In the rows, 128 means zero.
One hidden turn or mirror swaps the rows below in pairs. Which row is each named row swapped with?
Q763: [121  64 123 109 158 144 140 138 146 141 119 116 140 133 120 133 145 115
 126 104]
Q58: [132  65 128 103 156 141 151 140 140 152 117 127 139 131 108  98 146 124
 129 117]
Q614: [133  97 149  87 137 134 131 138 150 117 152 121 121 142 139 118 163 109
 126 157]
Q921: [138 106 132 135 119 139 159 134 141 118 145 130 130 112 108 152 109  91
 106 119]
Q929: [124 117 144 121 126 116 155 133 149 115  93 108 132 121 151 134 116 135
 149 141]
Q230: [116  95 148 115 146 102 126 145 127 114 143 114 109 101 102  86 118 148
 120 143]
Q115: [ 96  89 129 108 150 113 143 129 132 123 117 105 103 115  91  98 115 140
 106 139]
Q871: [130 103 141 123 126 145 161 131 141 122 142 133 132  93  94 145 112  92
 107 124]
Q642: [135 102 138 125 120 134 171 130 153 124 146 134 124 102 109 149 103  97
 117 121]
Q51: [125 102 143 119 116 132 164 134 144 120 151 134 129 101 101 153 108  98
 112 115]
Q365: [127  89 143  97 144 135 141 124 141 132 139 133 122 126 147 101 145  85
 125 152]
Q869: [108 104 146 107 157 117 129 122 136 140 130 103 103 115 108  90 105 139
 127 127]
Q834: [116  92 147 122 155 104 133 116 148 136 118  95 105 120  97  94 138 129
 120 148]
Q304: [119 118 139 110 123 110 170 146 152 104 117 110 122 101 140 144 136 140
 149 145]
Q450: [136 103 140  92 136 148 145 133 140 127 142 136 123 136 144 123 150 101
 127 166]
Q284: [115  84 141 123 169  97 144 138 135 136 127 125 108 101 113  98 107 139
 123 133]
Q999: [137 103 140 122 128 115 166 135 158  98 107 113 136 137 133 144 105 125
 147 144]
Q457: [125 102 139 128 144 124 108 135 141 130 120 119 112 126  97  77 119 133
 134 149]
Q917: [152 114 158 118 133 125 135 163 148 109 142  94 146 128 105 101 146 121
 118 103]
Q183: [133 119 145 106 139 115 146 154 149 112 126 122 131 119 145 143 124 158
 142 159]
Q525: [146 118 149 125 120 129 137 157 148 109 145 106 149 131  97  93 137 122
 110 103]
Q742: [123 110 136 125 124 137 162 121 155 125 103 132 136 120 133 139 110 128
 155 151]
Q623: [142 126 158 126 132 140 129 164 155 111 138 109 145 124 102 105 149 119
 117 106]
Q142: [132 104 141  84 132 139 144 140 140 126 133 122 137 121 139 111 159  97
 124 168]
Q914: [126 107 141 127 144 119 158 140 148 116 108 118 130 104 150 160 120 143
 140 133]
Q92: [131 103 142 137 121 136 164 128 147 123 139 126 133 107 100 146 100 101
 100 118]
Q385: [134 118 133 116 150 109 173 154 145 113 116 128 139 109 139 151 136 140
 137 143]
Q128: [117  97 143  79 121 136 140 134 143 112 156 130 132 126 133 104 153 106
 117 154]
Q57: [145 122 156 120 131 124 117 160 154 112 141 103 142 125 105 106 139 121
 111  96]
Q431: [131 100 137 114 175  97 137 146 123 120 142 116 109 108  97  98 125 135
 116 145]
Q112: [127 101 142 127 118 133 157 131 141 121 150 133 124 100 105 145 102  96
 102 114]
Q610: [115 114 141 114 138 118 175 137 148 102 112 108 136 114 147 131 124 153
 137 146]
Q810: [129  86 131 128 137  95 121 150 144 110 121 124 109 124  97  86 109 123
 118 145]
Q905: [119 105 131 116 116 117 156 135 160 127 104 122 128 118 126 150 147 143
 137 164]
Q465: [142 126 157 131 118 130 127 160 156 110 141 108 144 132 102 103 134 127
 105 113]
Q934: [145 120 151 120 138 129 130 166 157 109 142 102 145 125  98  98 136 127
 105 107]
Q899: [118  65 128 109 158 142 152 148 132 152 117 117 135 129 103 118 151 109
 134 125]
Q175: [133  63 126  94 141 148 142 149 142 142 123 127 147 138 112 121 148 129
 143 129]
Q117: [124  54 123  99 149 128 155 131 151 145 118 132 137 118 113 120 147 114
 125 115]
Q382: [121  95 141  76 125 146 149 120 141 113 147 134 131 123 128 104 139 109
 119 162]
Q218: [123  90 130 118 158 102 121 143 134 123 127  96  97  97  97 106 123 136
 124 131]
Q274: [142 120 149 127 127 126 127 164 163 113 133 113 148 133 101 105 133 126
 107  98]
Q82: [128 108 143 122 120 134 162 129 149 115 150 132 128 113 102 146  97  96
 103 126]
Q988: [126  61 128  95 149 152 152 145 139 145 119 125 133 136 109 112 134 116
 137 110]
Q331: [144 121 157 121 121 132 128 162 153 110 141 104 146 128 107 109 137 131
 113  98]
Q293: [134  95 131 125 119 130 162 143 135 122 146 135 125  96 106 152 116  90
 106 125]
Q950: [125 108 136 126 127 136 171 141 148 116 147 133 130 101 106 154 106  97
 104 124]
Q842: [135 101 141  83 129 148 134 142 143 122 139 134 120 131 148 106 146  96
 124 151]
Q752: [130  89 116 115 141 116 133 134 135 113 125 111  91 104  94  92 125 147
 130 143]
Q788: [112  90 123 126 160 110 122 147 128 120 125 114 100 107 110 105 116 146
 107 147]
Q681: [113  89 133 120 134 108 121 141 124 126 122 116 102 114  95  95 105 139
 128 151]
Q63: [131 116 126 122 135 124 166 130 154 105 105 109 106 116 147 134 135 137
 152 137]
Q429: [153 119 150 121 129 127 120 164 161 116 145 106 135 130  99  97 136 128
 117 106]
Q533: [119  73 125 117 159 148 134 146 150 139 110 124 132 143 123 119 148 120
 127 107]
Q375: [112 126 132 109 130 124 150 143 154 108  99 108 124 126 147 143 137 142
 122 148]
Q913: [112 123 128 104 117 128 143 146 154 132 112 131 125 112 144 145 122 151
 141 141]

Swapped with Q999: Q810
Swapped with Q913: Q869
Swapped with Q457: Q742
Swapped with Q788: Q610
Swapped with Q230: Q914
Swapped with Q623: Q871
Swapped with Q614: Q117

One hidden turn or mirror swaps the rows below in pairs. Which row is each named row swapped with?
Q22: [127 128 137 118 130 108 137 144 116 133 134 154 110 132 149 102 109 138
 120 145 132 118 112 107 105 129 105]
Q43: [152 133 110 102 143 132 113 102 133 145 153 142  99 147 128 110 135 112
 141 134 143 133 119 110 129 126 164]
Q543: [128 147 111 132 163 165 122 128 132 146 129 150 103 145 108 145 134 142
 100 138 132 105 125 124 133 147 137]
Q269: [152 135 147 133 162 139 110 128 152 130 121 116 126 114 154 117 105 156
 138 144 152 130 108 141 172 118 132]
Q986: [137 160 137 137 138 139 124 163 125 116  93 115 144 137 117 108 139 126
 156 122 140 134 122 108 140 119 149]
Q423: [129 126 118 118 102 148 119 100 115 151 128 136 143 115 115 155 125 117
 146 104 135 121 118 128 124 148 125]
Q935: [154 121 118 102 138 130 118 111 133 144 157 150  99 135 130 112 143 111
 139 148 140 137 119 118 131 118 163]
Q607: [134 161 135 135 137 130 117 153 126 111  91 118 137 124 116 115 134 134
 168 125 151 130 120 111 133 116 155]
Q49: [124 145 103 138 161 157 127 132 129 149 125 154 104 139 114 144 128 147
 105 150 139 114 122 121 135 151 148]
Q377: [126 130 137 119 138 116 124 138 118 143 136 160 110 148 157 104 110 131
 119 151 128 118 111 113 106 121 109]
Q709: [ 98 104 127 128 153 151 137 122 129 142 146 163 134 109 112 106 118 110
 132 140 133  90 132 132 131 109 123]
Q531: [144 134 137 143 160 137 113 127 158 124 115 120 124 108 160 117 107 155
 141 134 147 116 117 147 167 115 135]
Q55: [118 150 111 137 162 157 121 133 126 148 125 157 103 147 113 148 134 138
 104 137 136 106 127 136 127 144 141]
Q711: [142 155 141 129 131 130 120 158 115 124  93 123 133 127 113 117 131 127
 164 126 151 139 119 104 134 119 162]
Q500: [130 129 116 123 106 144 123 106 122 157 133 139 142 117 115 163 132 111
 148 105 138 116 114 126 120 142 126]
Q946: [126 154 102 125 138 126 143  94 117 129 119 157 138 112 121 123 127 115
 150 149 129 134 100 113 164 125 128]
Q489: [145 132 141 134 157 150 109 131 148 131 126 118 116 101 166 111 108 152
 141 127 146 117 112 147 169 115 125]
Q23: [132 164 139 137 134 128 123 159 120 115 107 119 133 124 118 118 144 129
 156 128 147 146 113 102 126 116 152]
Q650: [141 129 136 119 136 165 131 127 125 139 107 136 120 120 149 137 124 109
 119 160 122 112 124 133  92 115 109]
Q967: [135 158 128 128 132 134 123 152 120 117  95 121 140 126 108 107 136 122
 166 128 146 140 126 103 142 125 154]
Q268: [135 161 137 139 130 126 132 161 117 113  95 125 140 122 121 113 130 129
 160 123 141 132 116 101 136 127 148]
Q526: [128 127 133 108 146 114 140 146 108 151 155 128 140 116 120 143  99 120
 125 118 127 131 134 128 129  92 149]
Q688: [147 127 139 136 164 149 115 135 154 126 125 124 121 119 169 111 101 154
 127 133 151 120 108 147 156 120 128]
Q970: [148 125 108  96 139 122 127 110 139 151 150 142 105 138 127 110 139 111
 139 138 147 130 117 110 130 135 165]
Q676: [131 131 143 121 134 107 131 144 120 146 133 161 114 143 155 113 102 131
 128 152 144 124 107 107 109 127 111]
Q302: [154 111 107 106 142 127 117 112 140 148 154 142 107 138 130 118 138 109
 146 140 143 129 119 112 125 127 166]
Q600: [122 130 134 120 130 105 119 145 115 140 135 151 114 145 158 105 106 130
 124 149 138 123 108 108 106 127 114]
Q640: [142 129 137 135 160 136 108 137 159 137 114 115 125 111 165 111 117 146
 133 136 146 125 109 146 172 120 131]
Q691: [138 159 131 128 144 126 116 157 120 113  96 124 141 125 117 103 127 126
 161 123 143 136 119 111 136 123 164]
Q427: [143 128 115 113 132 161 141 139 106 143 150 124 113 120 127 153 125 144
 122 124 146 165 132 122 128 108 126]
Q824: [134 129 135 114 126 155 122 124 124 141 105 143 127 118 153 141 123 114
 119 153 120 109 121 140  95 112 105]
Q202: [119 155 116 123 140 111 131 110 121 123 118 158 138 119 122 119 127 107
 149 157 131 130 102 105 169 134 135]
Q926: [131 165 153 129 127 122 115 153 115 126 103 113 130 133 124 113 137 125
 156 128 151 133 124 111 142 109 155]
Q733: [127 125 118 119 112 142 120 103 120 159 133 136 145 119 116 164 131 110
 147 110 132 119 116 134 115 136 117]
Q779: [ 93 109 124 126 146 146 137 128 131 147 152 160 131 116 125 115 115 106
 136 141 140  84 134 126 130 109 125]
Q492: [139 131 138 141 156 145 105 122 157 139 117 122 122 118 159 113 104 156
 132 136 139 113 115 147 173 127 129]
Q106: [128 132 138 110 152 108 136 142 107 157 157 123 128 122 125 145  95 116
 122 118 130 135 127 129 130 103 147]
Q233: [ 99 106 133 126 145 150 136 131 129 141 148 161 135 113 115 104 113 113
 134 135 139  83 132 126 139 105 125]
Q925: [136 163 136 138 131 126 118 154 115 116  91 124 139 123 117 112 131 121
 146 124 147 131 119 105 138 117 164]
Q675: [161 124 139 139 161 146 119 141 154 124 112 129 131 114 157 126 103 147
 133 148 145 121 113 147 166 122 122]
Q903: [100 110 131 123 154 149 135 124 128 145 146 163 132 115 120 110 111 106
 128 134 143  81 132 124 138 114 123]
Q61: [126 120 119 119 108 141 117 104 116 156 130 135 144 121 116 156 126 121
 147 100 134 119 114 138 115 142 132]
Q118: [ 94 111 124 130 145 152 131 122 131 140 146 155 133 111 115 104 111 111
 139 135 129  84 134 132 146 109 133]
Q928: [144 138 123 110 130 162 140 135 108 137 154 120 106 114 127 143 123 152
 125 116 144 150 134 129 126 112 110]
Q789: [129 143 116 134 153 155 122 141 121 146 125 161 106 148 113 150 126 148
 100 143 132 111 122 132 130 148 146]
Q456: [118 132 122 107 134 175 114 115 113 149 127 120 126 143 126 125  98 154
 147 136 137  86 110 112 159 119 143]
Q379: [145 136 132 118 135 168 140 135 108 137 148 125 107 122 128 150 123 141
 122 126 154 156 133 120 132 103 115]
Q31: [130 136 129 108 131 189 116 115 125 142 127 115 130 143 132 137 107 150
 144 135 140  96 121 124 170 127 142]
Q792: [130 122 110 123 111 147 121 109 116 145 135 138 141 125 121 168 124 109
 145 100 137 119 117 133 118 138 123]
Q234: [126 124 110 125 104 144 117 106 121 148 122 138 145 116 116 155 124 112
 155 106 129 117 111 139 124 146 132]
Q624: [144 135 139 149 156 149 106 126 156 133 114 118 123 104 160 117 115 156
 133 139 135 118 116 146 164 120 139]
Q316: [ 98 112 129 121 148 148 134 123 127 145 153 162 133 110 116 102 108 112
 131 139 134  87 135 123 142 117 122]
Q478: [ 97 103 128 121 152 146 139 124 124 148 144 157 135 118 117 112 110 106
 129 133 140  87 136 127 132 113 126]
Q393: [142 135 118 123 136 170 138 139 112 132 156 122 112 121 131 148 123 144
 120 129 146 158 137 127 130 104 114]
Q833: [129 126 120 123 103 141 119 109 119 149 126 139 146 117 115 162 129 116
 148 100 137 122 111 139 124 140 121]
Q296: [157 135 135 140 156 152 104 130 159 136 124 124 129 106 158 116 106 148
 135 141 141 114 112 150 163 114 134]
Q697: [137 167 148 132 135 135 124 150 119 114  90 119 140 134 119 110 132 133
 154 136 151 136 118 106 139 120 149]
Q402: [151 133 145 147 165 147 110 128 153 132 116 132 118 112 161 115 106 149
 133 137 142 118 116 148 168 115 126]

Swapped with Q233: Q833
Swapped with Q688: Q23
Swapped with Q492: Q967
Swapped with Q711: Q402
Swapped with Q118: Q234
Swapped with Q926: Q675
Swapped with Q31: Q202
Swapped with Q377: Q427
Swapped with Q624: Q691

